In the data rows, the value 128 means zero.
How far apart are the two rows of each pair, measured in a hidden way? 0 means very close, and 30 very far. Two or three weighted sums of its numbers give each row a place; it is the straight-line distance between the places.
[177 109 178 171 185 111 187 100 141 186 184 186  76 163 137 168]
[ 85 133 117  71  93 190 107 186 148 120 153 113  73  92 107 188] >> 11
[188 127  70 185  86 166  80  72  79 137 174  96  95 155 132  77]
[154 139 170 142  98 111 137 127 101 139 115 137 150  99 107 150] >> 23
[ 75 172  80 105  77 105 124 142 121 156 133 186  73 136 173 112]
[148 126 103 142 104 119 144 120 119 144 109 117 145 100 120 116] >> 5
[188 112 155 153 174  98 100  70  84 176 185 120 109 104 103  80]
[142  70 146  86 154 190  85 111 183  73  69 159 146 189 191 158] >> 20
[ 96 186  88  71  73 119 114 143 129 159 108 175  73 143 169 113]
[ 96 168 122 187 127 106 117 135 180  73 119 120 174 150 127 139] >> 13
[ 95 180 149 139  73 187  72 186  95 158 129 167  73  73 121 188]
[142 125 114 153  88 127 125 139 122 113 126 124 151 129 124 113] >> 21
[176 115 186 158 181 124 187 103 136 186 181 186  77 157 135 166]
[148 134 153 131 118 120 171 131 101 144 125 125 124 125 129 132] >> 7
[129  70 150  71 164 190  91 115 173  73  69 168 135 189 191 158]
[136 105 153 123 110 112 136 126 102 132 113 124 146 111 107 150] >> 10
[152 135 161 127 128 110 157 126 102 146 118 132 131 123 131 133]
[115 128 174 103 130 118 186 137 164 161 151 186 115 140 126 158] >> 10
[188 101 136 146 185  95  97  70  79 183 185 116 110 114 101  84]
[188 122  70 143 152 171  76  70  84 137 166  97  97 154 132  80] >> 8
[149 140 118 109 113 119 141 126 120 148 110 111 139 102 123 116]
[ 75 147  91  81  88 190 107 186 151 122 151 116  73  89 111 188] >> 9
[127 106  70 138 164 104 108 132  98 103 103  77 159 108 111  74]
[141 126 142 109 126  86 152  89 126 153 135 119 139 121 134 119] >> 11
[125 126 173  93 139 115 187 136 152 157 146 185 107 135 128 156]
[115  70 171  72 106 120 180 128 183 133 131 154 185 109 121 130] >> 11
[125 141  83 112 125 123 127 131 127 112 114 107 144 113 123  93]
[146 112  82 165 182 125 127 127 118 108 120  99 153 108 121  91] >> 4
[ 73 186 129 125  73 187  72 186  84 153 135 173  73  73 116 188]
[134 135 139 153 139 110 143 145  76  73 123  79 151 140 117 113] >> 21
[138  78 145  77 161 190  85 115 179  78  69 151 136 189 191 163]
[138 124 128  83 135 135 136 129 128 123 124 132 144 125 136 133] >> 7
[148 139 105  85 116 118 141 123 122 143 114 105 141 101 123 115]
[132 130 130 123 138 115 144 142  81  73 126  87 167 131 114 119] >> 9
[ 94 158 129 119 109 115 128 143 175 110 115 158 149 149 108  86]
[ 79 112 143  87  73 190 119 186 144 121 169 115  73  90 110 188] >> 21
[188 133 182 163 171 121 187  98 139 186 171 186  79 159 144 161]
[151  74 151 102 157 190  87 115 183  83  69 164 143 184 191 156] >> 6
[114  70 131  76  89 119 176 128 183 130 136 156 185 116 118 125]
[131 130 149 110 121 117 140 142  81  76 129 100 157 127 112 117] >> 19
[114  73 136  71 133 140 155 141 130  86 116  78 155 136 109 138]
[188 101 105 128 185 105  86  70  86 180 185 115 109 108 100  82] >> 14
[188 109 155 146 185 101 103  70  76 178 185 117 102 112 102  85]
[176 150 185 145 185 122 187  99 144 186 170 186  83 169 139 169] >> 21
[132 109  76 139 185 113 100 131 100  99 100  90 169 107 108  76]
[ 81 186 137 111  73 186  72 186 111 150 140 170  74  73 112 188] >> 10
[131 153 161 168 140 112 150 125 100 133 115 130 161 100 107 154]
[174 130 186 154 179 121 187  99 146 186 174 186  85 168 133 164] >> 13
[109  70 134  71 101 146 155 144 132  78 125  78 168 140 107 136]
[ 82 138 130  78  73 190 105 186 146 121 164 121  73  89 111 188] >> 12
[101 106  70 169 185 156  72  94 142  93  69 126 160 189 191 130]
[113 128 112 140 116 120 129 133 138 120 109 125 143 125 126 112] >> 9
[136 146 148 100 102 126 146 133 124 112 125 126 152 126 122 110]
[136 137 117 137 148 128 140 136 128 110 107 130 153 125 122 113] >> 6
[139 150 131  99 120 130 140 129 116 125 126 138 145 118 134 134]
[ 81 186 120 164  85 183  73 186  87 147 132 167  73  73 118 188] >> 16
[112 165  83 187 127 112 128 132 178  73 127 116 168 157 123 137]
[188 110 142 144 158 104 103  70  87 185 185 118 105 115 112  82] >> 24
[105  70 146  83  92 126 183 125 183 131 130 157 185 113 121 123]
[134  70 110  71 146 190  94 112 183  73  69 157 146 187 191 156] >> 12
[ 81 142 119 115  79 190 112 186 143 116 149 115  76  86 111 188]
[ 81 123 142  71  79 190 113 186 153 114 153 113  73  86 111 188] >> 3
[110 104 182 121 139 110 187 136 160 161 149 170 111 132 124 161]
[ 95 186 148  76  77 187  72 186  97 136 120 178  73  73 118 188] >> 29
[ 89 186 133  90  97 190  72 186  97 150 121 173  73  73 113 188]
[ 87 181 134 108  80 184  72 186  92 145 119 183  73  73 118 188] >> 4
[143 126  83 156 136 130 124 133 113 113 101  90 147 113 120  92]
[188 118 126 139 153 101  91  70  86 173 185 120 109 117 110  82] >> 12
[188 106 148 164 178 108  87  70  80 180 181 109 113 120 101  83]
[155 116 146 125 143 116 153 128 113 147 131 126 121 129 121 134] >> 13
[119  99  70  85 146 103 104 132  98 101 116  79 161 116 110  73]
[141 128 113 153 132 121 148 125 122 134 106 110 141  99 121 113] >> 10
[119 140 151 187 125 110 150 131 127 144 150  73 115 133 147 128]
[146 138 131 108 115 115 131 127  92 134 122 111 143 109 119 127] >> 21
[167 139 175 118 157 119 187  98 148 186 164 186  80 166 130 168]
[173 110 186 160 185 120 187 102 144 186 173 186  78 158 140 167] >> 5
[ 89 128  71 183 185 151  79  97 140  93  69 124 162 189 191 129]
[113 169 166 181 116 114 156 130 133 146 143  73 114 138 147 131] >> 14
[ 89 185  70  78  79 111 107 139 121 163 121 184  73 132 176 112]
[173 138 186 137 185 126 187 100 135 186 177 186  82 171 133 168] >> 16
[ 83 185 145 138  78 187  74 186  85 154 132 173  73  76 119 188]
[ 82 136 113 100 101 190 105 186 147 117 156 120  76  89 108 188] >> 23
[179 154 174 134 171 121 187 100 134 186 171 186  86 158 137 164]
[ 89 131 126 153 126 110 120 141 179 108 116 157 143 162 113  83] >> 8
[107 127 165 118 162  79 173 139 183 161 181 164  97 117 101 157]
[125 124 121 166 111 116 146 133 126 116 105 134 155 128 119 110] >> 13
[ 75 186 147 160  98 190  72 186  90 150 133 173  73  73 120 188]
[145 129 126 118  73 141 135 129 116 121 129 132 145 120 133 134] >> 23
[156 142 154 119 116 109 140 127  96 130 123 117 146  95 109 149]
[131 136 137 128 114 122 135 138 127 119 125 128 141 130 120 111] >> 5
[114 183 145 157 153 109 126 138 183  73 130 110 171 157 116 138]
[ 73 107 124  71  84 190 112 186 144 120 151 114  73  87 110 188] >> 17
[188 110 133 152 157 113  92  70  88 184 185 113 104 113 100  81]
[127 162 126 166 134 119 129 134 122 113 120 125 152 135 123 110] >> 15
[105 133 155  96 157  89 183 137 183 167 158 155  97 109 106 155]
[ 82 143 117 118 117 114 126 140 177 108 114 158 141 161 112  84] >> 6
[125 114 166 147 145 111 180 136 158 160 155 176 111 142 130 153]
[ 81 104 140 124  89 190 101 186 146 123 148 119  73  92 114 188] >> 13
[188 120 149 161 165 102  89  70  80 180 185 114 101 109 103  82]
[133  70 145  71 158 190  85 111 183  73  69 157 136 189 191 159] >> 19
[113 140 170  86 169  83 175 136 182 163 170 168  93 114  98 154]
[143 128 107 128 133 114 140 125 126 141 114 110 141 107 120 117] >> 7
[169 144 186 156 179 121 187  99 145 186 176 186  82 158 139 169]
[139 122  70 104 148 100 103 134 105 100 101  92 161 109 113  73] >> 15
[126 159 136 169 130 116 125 128 103 139 125 103 148 103 117 127]
[188  95  77 155 112 174  87  71  90 134 167  88  92 161 134  79] >> 16
[188 101 132 156 162 102  97  70  90 182 184 120 111 100 103  81]
[ 80 177  70 102  74 119 114 143 125 151 115 182  74 132 173 114] >> 15
[148 120 152 137 110 111 141 124 104 125 115 135 149 103 101 150]
[120 124  70 139 149 102 102 133 105  91  89  84 162 105 114  75] >> 11
[147 141 147 160  80 119 135 129  85 135 122 124 146  99 114 151]
[ 77 186 117 131  73 182  72 186  94 148 133 178  73  73 118 188] >> 13
[142 127 173 107 144 118 187 132 161 152 142 164 115 134 130 160]
[122 145 150 184 110 118 142 129 133 163 144  73 117 140 148 132] >> 21
[116 186 153 187 113 115 148 127 130 149 150  73 117 135 150 131]
[133 127 153 130 143 117 150 128 107 144 128 122 118 127 130 130] >> 19
[188 117  81 136 112 164  99  71  81 132 172  93  96 153 131  75]
[188 157 186 177 185 112 187  99 143 186 167 186  78 159 137 165] >> 27
[130 118 143 112  95 134 133 128 121 130 121 134 146 121 131 134]
[143 136 149 106 153  90 161  87 125 153 164 112 140 127 130 113] >> 10
[130 128 149 142 118 117 156 142  76  77 137  88 157 131 110 120]
[118  70 131  71 101 141 156 143 135  74 118  79 161 140 104 136] >> 14
[188  95 122 163 185 101  99  70  76 178 185 127 108 117  99  85]
[ 72 132 158 112  90 190 107 186 153 121 148 118  73  88 110 188] >> 12
[147 123 145 156 114 119 157 128  92 142 123 136 128 128 134 136]
[ 87 186 145 137  77 187  73 186  95 146 139 158  73  73 118 188] >> 13
[104 112 116 131  83 112 120 146 183 111 101 144 140 167 110  83]
[ 72 139 132  85  73 190 112 186 148 125 163 112  74  86 108 188] >> 16
[ 90 136 117 162 110 117 127 145 183 109 120 154 136 151 114  85]
[133 122  70 130 170 108 109 129 107 106 103  76 165 114 114  74] >> 5
[114 151 167 125 139 121 187 134 162 167 148 181 114 137 135 159]
[156 136 135 112 108 105 128 126  95 125 116 127 149 102 110 151] >> 12
[181 110 186 155 185 120 187 100 144 186 178 186  87 158 136 161]
[122 126  70 133 159 105 101 129  98  99 104  89 164 107 113  73] >> 17
[133 105 181 105 159 114 187 134 143 164 167 180 106 147 124 156]
[188  91 128 178 160 106  99  70  84 177 185 111 103 121 104  78] >> 19
[139 125 141 165 136 116 122 129  99 134 132 100 146 111 114 127]
[ 77 127 116  92  88 190 115 186 148 115 147 114  73  84 109 188] >> 9
[ 77 110 111 105 140 120 113 145 174 116 106 157 152 154 116  88]
[182 120 186 112 185 125 187 101 150 186 167 186  79 154 136 167] >> 4
[ 97 142 151 114 156  79 178 137 180 161 168 170  97 111 106 151]
[ 72 126 126 137 110 118 121 142 174 106 122 154 136 162 114  85] >> 5
[106 179 126 187 141 113 141 133 169  73 127 111 163 152 122 137]
[143 121 133 133 127 112 144 128  95 129  98 133 148 107 108 150] >> 22
[125 122  70 121 158 101 107 128 118 105 112  88 167 110 114  76]
[188 102  90 162 111 170  83  70  88 135 168  91  92 156 133  79] >> 17
[188 103  77 144 111 164  76  71  92 133 175  98  93 161 131  80]
[149 117 148 107 116 112 127 129  93 136 111 129 145  98 113 151] >> 20
[133 122 144 176 123 121 135 134 131 116 119 138 150 119 121 115]
[130 128 170 119 133 117 187 135 159 162 151 184 111 131 130 159] >> 12
[122 145 126 130  92 123 136 134 125 114 127 132 148 123 122 114]
[128 133 121 136  93 115 139 138 127 120 132 131 148 128 125 109] >> 4
[ 79 186  93  87  73 111 115 141 133 162 126 177  73 131 175 112]
[ 96 141 124 187 127 111 132 136 174  73 134 102 171 161 120 140] >> 14
[110 116 134 131 106 120 126 135 128 121 117 128 145 123 118 110]
[149 158 113 140 148 123 123 126 106 128 133  99 145 116 119 130] >> 3
[153 171 144 116 101 106 134 130 100 139 134 110 144 114 118 124]
[154 129 167 142 112 113 128 127  92 131 129 103 145 112 123 126] >> 6
[128 127 134 119 155 113 141 144  82  73 119  93 152 136 114 118]
[188  96 146 156 156 112  91  70  84 186 185 115 108 110 103  83] >> 12
[151 129 165 175 141 116 166 128 107 140 134 127 118 119 129 134]
[150 138 129 157 115 105 146 127  96 140 106 130 149 105 107 151] >> 8
[106 155 132 187 117 117 123 135 163  73 132 115 164 164 128 138]
[126 122 118 113 135 109 141 141  76  76 121  93 149 125 116 118] >> 15
[ 82 131 116 116 103 115 134 140 180 106 114 158 146 161 110  82]
[145 119  70 107 133 122 123 129 118 116 106  90 158 111 120  93] >> 8
[127 138 183 111 168 115 181 140 159 164 159 175 110 142 127 156]
[139  80 139  91 156 181 104 114 183  73  69 161 133 189 191 156] >> 10
[ 86 119 132  99  86 117 116 143 176 112  92 159 140 160 115  89]
[ 83 186 135 180  87 187  72 186  83 155 131 172  73  73 116 188] >> 23
[120 114  70 123 134 109 111 129 100 103  90  84 162 111 105  74]
[188  81  83 135 148 169  88  70  83 145 179  88  96 155 133  77] >> 17
[149  70 154  79 168 190  93 117 183  73  69 160 138 187 191 157]
[124 126 127 110 141 112 146 141  76  80 121  87 157 141 113 116] >> 16
[138 145 181 101 141 112 187 134 163 164 147 170 107 144 127 156]
[157 126 103 139 139 118 133 122 118 146 121 117 147 103 122 116] >> 12
[188 113 145 118 171 112  88  70  84 174 182 123 100 109 100  84]
[131 124 137 161 129 119 131 127 105 134 136 105 151 114 115 127] >> 13
[110 154 177 187 120 119 151 127 130 158 141  73 118 141 143 132]
[122 129 115 105 137 119 137 144  83  73 123  87 157 131 112 113] >> 19
[159  99 171 139 161  87 153  90 130 148 142 113 134 123 129 117]
[ 92 130 105 135  97 115 136 140 179 106 110 146 148 165 112  85] >> 11
[139  74 149 108 160 190  90 113 183  73  69 161 141 189 191 156]
[156 127 155 149 119 119 149 128  99 153 124 127 127 118 126 134] >> 8
[140  86 111 158  96 120 143 125 126 147  98 117 141  99 121 115]
[188  94 141 150 177 101  96  70  88 171 173 118 114 111 103  78] >> 10
[103 154 115 187 125 117 113 134 181  73 128 105 173 154 127 135]
[120 164 140 179 135 109 135 131 118 144 143  73 110 141 143 133] >> 10
[103 108  84 183 185 158  81  94 144  91  69 127 160 189 191 130]
[119  93 129  85 109 138 152 144 139  81 129  73 162 130 110 139] >> 14
[188 114  93 161 127 168  78  72  92 134 180  92  89 159 129  76]
[128 142 164 157 134 115 138 129  90 136 127 107 154 105 118 130] >> 14
[153  98  70  90 123 106 104 132 102 103 102  94 163 103 113  76]
[172 126 186 138 177 119 187 100 147 186 176 186  85 169 134 164] >> 20
[ 96 186 144 144  82 181  72 186  98 153 122 166  73  73 123 188]
[136 116 119 127 123 115 124 124  92 130 131 113 145 117 116 126] >> 21
[117 156 156 169 110 111 145 130 135 147 147  73 112 133 148 128]
[188 108 140 111 182  98  96  70  87 184 185 119 108 105  98  80] >> 25
[142 129 148 117 140  81 145  90 125 146 153 104 147 127 134 116]
[141 123 137 137 109 113 142 132  87 138 138 111 155 110 117 125] >> 10
[114 120  89 155 185 149  72  94 141  88  69 127 158 189 191 127]
[140  78 139  96 159 190  76 113 182  74  69 163 137 182 191 159] >> 9
[138 157 131  92  91 136 133 128 115 122 133 129 142 123 136 139]
[147 124 156 146 122 107 145 127  97 139 103 130 149 102 109 151] >> 12
[118 153 115 183 121 115 119 137 178  73 137 108 166 147 124 139]
[ 81 127 142 108  73 190 116 186 149 118 143 115  74  93 111 188] >> 14
[138 132 138 168 120 117 135 133 129 109 110 135 147 125 120 114]
[177 114 182 112 185 123 187 101 149 186 172 186  75 167 132 163] >> 19
[ 88 104 111 116  73 114 119 143 180 116 102 151 136 159 110  87]
[ 84 186 158 153 106 183  72 186  96 149 117 165  73  73 116 188] >> 28
[188  88  91 173 117 168  97  70  88 138 167 103  88 167 129  79]
[139 123 107  88 147 126 128 132 119 110 117  98 152 109 125  94] >> 18
[132 122 123 109 141 114 146 143  81  77 121  90 151 136 114 114]
[124 105  79 117 132 122 119 129 120 123 112 104 152 106 120  92] >> 3
[104  70 168  72 125 137 152 144 131  80 129  74 158 145 107 135]
[ 77 186  87  86  91 119 108 142 131 148 115 178  73 137 170 111] >> 22
[ 98 186 147 156  82 187  72 186  86 155 128 170  73  73 118 188]
[127 139 137 104  95 136 131 127 111 118 114 138 142 123 134 134] >> 18
[154 133 142 113 173  91 148  89 119 148 154 111 142 133 135 114]
[178  98 180 148 185 112 187  98 134 186 176 186  86 160 134 166] >> 12
[144 122 157 137 120  90 148  86 127 151 147 117 141 123 132 116]
[152  70 129 102 120 190  91 113 183  73  69 155 142 189 191 155] >> 15
[ 99 186  70  97  96 115 104 142 131 164 125 183  73 142 170 109]
[144 102 118 162 129 113 138 126 116 141 107 102 138 112 121 116] >> 10
[ 79 125 150  80  84 190 104 186 150 127 152 116  73  85 113 188]
[ 99 102  80 146 185 161  72  97 151  87  69 127 149 189 191 127] >> 8
[ 72 117 144 105  91 190 112 186 159 113 156 117  73  87 110 188]
[188  94 121 165 185 113  95  70  94 180 185 117 112 108 105  85] >> 12
[ 86 145 134 116 109 116 130 145 183 117 112 153 146 156 108  90]
[126 124 114 123 128 113 142 143  77  81 120  96 153 128 108 120] >> 18
[104 144 157  94 140  83 175 138 183 160 167 157  95 114  96 153]
[132 143 140 120 162 122 137 129  95 128 133 108 148 112 118 124] >> 13
[138  70 124  83 161 190  88 114 178  73  69 163 143 189 191 158]
[123  70 138  71  79 119 175 128 183 131 135 163 185 107 120 129] >> 14
[138 131 113 105 118 134 138 129 110 124 129 133 150 112 133 135]
[138 116  70  80 169 105 107 131 107  98  96  83 166 115 108  74] >> 5
[136 123  70  98 148 124 121 128 126 106 115  97 152 109 125  94]
[121  70 133  94  97 123 185 124 183 140 132 156 185 115 116 126] >> 16
[143 122  70  90 109 128 121 127 129 110 116  96 152 119 126  92]
[188 118 139 157 185 107  81  70  79 180 182 116 108 114  99  84] >> 20
[140 118 124 158 116 116 141 136 131 113 132 124 141 126 120 109]
[101 129 126  75 151  73 174 138 178 168 164 160 100 114 102 156] >> 16
[101 156 176 158 122 113 144 132 124 152 155  73 115 141 144 131]
[160 138 137 152 149 117 159 128 106 149 136 127 127 128 128 131] >> 22
[ 72 119 142  88 100 190 112 186 145 111 156 116  75  90 108 188]
[188 115 129 112 183  98  99  70  92 174 185 113 111 116 104  82] >> 9
[126 138 141 113  96 131 137 132 118 128 119 127 148 122 132 137]
[129 121 147 129 137 120 134 129 103 137 135 107 151 121 124 128] >> 5
[127 147 183 102 145 117 187 137 155 161 141 182 109 135 129 159]
[188 122 151 167 160 101  96  70  82 179 185 113 111 111  97  80] >> 20
[188  82  75 133 110 165  75  70  87 139 158  92  93 146 127  80]
[104 168 124 167 139 102 126 133 180  73 135 107 176 165 122 136] >> 26
[ 95 128 137 138 102 116 118 146 179 110 111 155 139 149 109  86]
[147 159 168 118  85 116 136 129 101 132  97 133 139 101 109 153] >> 12
[130 131 145 143 144 114 168 128 109 145 131 132 115 127 128 132]
[103 118  70 146 185 156  72  94 146  83  69 134 154 189 191 129] >> 5
[113 109  85 142 185 156  74  94 133  96  69 120 158 189 191 127]
[148 108 152 138 129 111 157 128 113 144 126 128 126 122 125 132] >> 8
[155 139 115 148 114 124 140 124 117 150 112 106 144 109 120 117]
[142 137 121 151 122 116 130 126 127 143 102 111 148  96 118 117] >> 4
[148 149 150 139 151 119 165 130 110 137 130 129 124 118 130 130]
[159 117 111 151 149 120 137 125 121 143 121 107 148 110 126 117] >> 7
[102 114  70 159 169 161  78  97 145  85  69 123 153 189 191 129]
[119 113 138 123 111 119 135 141  78  73 125  91 162 133 110 115] >> 12
[ 84 130 129 112 103 113 126 146 178 112 104 146 135 176 109  87]
[156  97 113 144 108 117 136 127 121 144 118 101 142 103 118 121] >> 14
[125 132 169 187 172 106 152 129 124 155 142  73 112 140 151 134]
[188 108 171 102 157 104  94  70  87 182 185 123 111 113 103  84] >> 22
[151 111 166 112 143  94 153  88 119 145 143 120 134 125 135 112]
[135 134 146 112 105 115 126 130  96 139 134 106 148 110 115 126] >> 6
[133 107 145 131 127 121 158 145  77  73 130  94 158 136 113 116]
[188  89  71 132 125 170  79  71  85 136 157  87  91 152 130  74] >> 8
